Named turns come first, each shown by rows before and after it. Which turns, in which order, take the first row of each pair that follows to the second? Write the first one first, as in the answered first pair.
turn zenan:
-.14 .05 -.12 -.03 .23 -.13 -.01 -.04 -.02  ->  -.14 .09 -.13 -.05 .24 -.07 -.07 .00 -.02
.00 .28 -.05 -.06 .04 .33 -.17 .17 .09  ->  -.17 -.31 -.14 -.21 -.15 -.01 .01 -.01 .24
-.08 -.37 -.16 -.27 -.23 .03 -.13 .12 .17  ->  .08 -.22 .05 .12 -.03 -.29 .36 -.11 -.23
turn Kiz:
-.11 -.30 -.03 -.09 -.09 -.14 -.02 -.04 .12  ->  .03 .06 .10 .12 .06 -.25 .17 -.08 -.16
-.08 -.01 -.01 .15 .06 -.25 .33 -.11 -.32  ->  .01 .04 .01 .32 .21 .36 -.01 .04 -.18
.14 -.30 -.02 .37 .25 .41 -.09 .10 .06  ->  -.07 -.65 -.16 .01 -.04 -.11 .09 -.03 .15
.12 .08 .11 .45 .26 .19 .18 -.16 -.16  ->  -.05 -.41 -.06 .18 .07 .39 -.11 -.08 .23
turn ripun:
-.17 .47 -.08 -.22 -.23 .09 -.22 .22 .03  ->  -.29 .11 -.16 -.36 -.38 -.08 -.17 .15 .16
-.18 .25 -.20 -.20 -.12 -.31 -.10 .07 -.09  ->  -.25 -.13 -.22 -.20 -.17 -.37 -.03 -.03 .00
.01 .17 -.04 -.06 -.01 .00 .02 .03 -.02  ->  -.02 .07 -.07 -.11 -.05 -.06 .03 .04 .02
turn Guf:
.06 .05 .04 .30 .18 .24 .11 .04 -.04  ->  -.02 -.12 -.05 .13 .09 .35 -.07 .11 .16
-.05 .45 -.10 -.10 -.05 .12 -.09 .13 .04  ->  -.12 .30 -.16 -.23 -.16 .06 -.13 .13 .15
-.03 -.18 -.01 -.09 -.16 -.26 .17 -.21 .20  ->  .10 .09 .11 .14 .00 -.24 .30 -.23 -.01
turn rab:
.01 -.19 .04 -.01 -.02 -.17 .21 -.10 -.20  ->  .12 .08 .10 .15 .12 .07 .14 -.02 -.26
-.01 -.26 .04 .23 .04 .46 -.32 .09 .15  ->  -.18 -.52 -.03 -.06 -.24 -.27 .06 -.12 .10
.16 .46 .05 .06 .16 .13 -.08 .12 -.12  ->  .01 -.15 -.08 -.12 .00 .32 -.31 .14 .25
-.04 -.61 .09 .19 .28 -.08 .16 -.12 .30  ->  .04 -.22 .18 .25 .31 -.41 .43 -.18 .01
Now pairs of rows:
Between the rows of a pair lie two turns.
-.05 .03 -.14 -.01 .02 .27 -.31 .05 .02  ->  -.15 -.03 -.21 -.22 -.17 -.21 -.09 -.05 -.03 => ripun then Kiz
-.04 -.33 -.20 -.23 -.25 .03 -.15 .10 .33  ->  .13 .50 -.07 -.09 -.10 -.26 .11 .09 -.11 => rab then zenan
-.06 -.14 .15 .09 .16 .44 -.29 -.02 .07  ->  -.21 -.22 .00 -.28 -.09 .18 -.32 .01 .20 => ripun then Guf
-.08 -.05 -.17 -.22 .03 .28 -.30 .21 .16  ->  -.02 .11 -.03 -.10 .05 -.41 .30 -.04 -.25 => rab then zenan
-.07 .10 .02 -.03 -.16 -.37 -.02 .03 -.45  ->  -.08 .11 -.05 -.09 -.14 .17 -.45 .26 -.19 => zenan then rab
.01 -.31 .12 .09 .09 .24 -.05 -.03 .10  ->  .01 -.31 .14 .12 .07 -.04 .19 -.14 -.03 => zenan then rab
-.05 .55 .24 .00 -.05 -.26 -.01 .08 -.35  ->  -.24 .27 .06 -.41 -.32 -.30 -.23 .15 -.05 => zenan then Guf
-.01 .43 -.09 -.25 -.23 .04 -.26 .16 -.03  ->  .02 .46 -.03 -.16 -.20 -.26 .02 .04 -.21 => ripun then Kiz
.01 .43 -.13 -.45 -.19 -.35 .01 .07 .08  ->  .04 .33 -.14 -.37 -.09 .19 -.34 .22 .28 => Kiz then Kiz
.08 -.03 .11 -.22 -.04 -.30 .17 -.22 -.12  ->  .14 .07 .08 -.15 .08 .33 -.27 .01 .07 => zenan then rab
-.06 -.50 .16 -.17 .32 .14 -.07 -.03 .27  ->  .08 -.15 .32 .06 .45 -.19 .33 -.16 -.10 => Guf then Kiz
.18 -.67 .18 .28 .14 .14 -.01 -.11 -.02  ->  .08 -.76 .09 .07 .02 .12 -.11 -.07 .12 => zenan then Kiz
-.02 -.39 .18 .46 .14 -.08 .30 -.19 -.10  ->  -.10 -.62 .09 .31 .05 .16 .03 -.09 .14 => Guf then Kiz
-.17 -.12 -.10 -.41 .01 -.08 -.22 .18 -.04  ->  -.13 -.08 -.03 -.30 .04 -.37 .06 .06 -.23 => Kiz then ripun
-.16 -.21 -.17 -.28 -.22 -.46 .16 -.15 .05  ->  .08 .20 -.04 .11 .17 .53 -.32 .12 .09 => rab then rab
.18 .35 .03 .06 -.09 -.30 .12 .14 -.10  ->  .03 -.05 -.11 -.18 -.30 -.35 .01 .15 .15 => zenan then zenan
.15 .05 -.13 .10 .05 -.04 .10 -.04 -.09  ->  .14 .15 -.16 .01 .03 .06 -.03 .05 -.03 => Guf then ripun
-.06 -.15 .19 .18 .23 .13 -.09 -.02 -.16  ->  -.07 .03 .14 .07 .19 .22 -.25 .09 -.10 => zenan then ripun
-.15 .07 .02 .13 -.11 -.16 -.05 -.14 -.25  ->  -.14 .21 .00 .08 -.11 -.06 -.16 -.06 -.23 => Guf then ripun
.17 .36 -.04 -.06 .14 .23 -.43 .28 -.14  ->  -.09 -.26 -.17 -.38 -.21 -.45 -.12 .05 -.02 => ripun then zenan
.25 -.01 .20 .41 .08 .13 .17 -.05 -.21  ->  -.04 -.34 -.08 -.24 -.36 -.11 -.05 .03 .17 => zenan then Kiz
.14 -.13 .10 .09 .20 -.03 .19 -.05 -.03  ->  .16 .22 .08 -.01 .17 -.05 .13 .05 -.09 => ripun then ripun
.02 -.20 .14 .42 .05 -.04 .18 -.23 -.15  ->  .09 .29 .12 .36 .12 .24 -.08 -.03 -.17 => Guf then ripun
.00 .16 .16 .19 .16 -.16 .53 -.04 -.24  ->  -.27 -.29 -.13 -.37 -.19 .08 .01 .15 .32 => zenan then zenan
-.01 .31 -.05 -.23 -.14 -.19 .03 .01 -.14  ->  -.08 -.30 -.04 -.13 -.16 -.23 .15 -.14 -.02 => ripun then ripun
.07 -.08 -.03 .05 .22 -.32 -.07 -.15 -.11  ->  .03 -.06 -.12 -.10 .16 -.04 -.37 .02 .07 => zenan then Kiz
-.03 -.16 .11 .24 .13 .13 .05 -.06 .03  ->  -.14 -.30 .01 .02 -.03 -.02 .01 -.07 .13 => zenan then Kiz
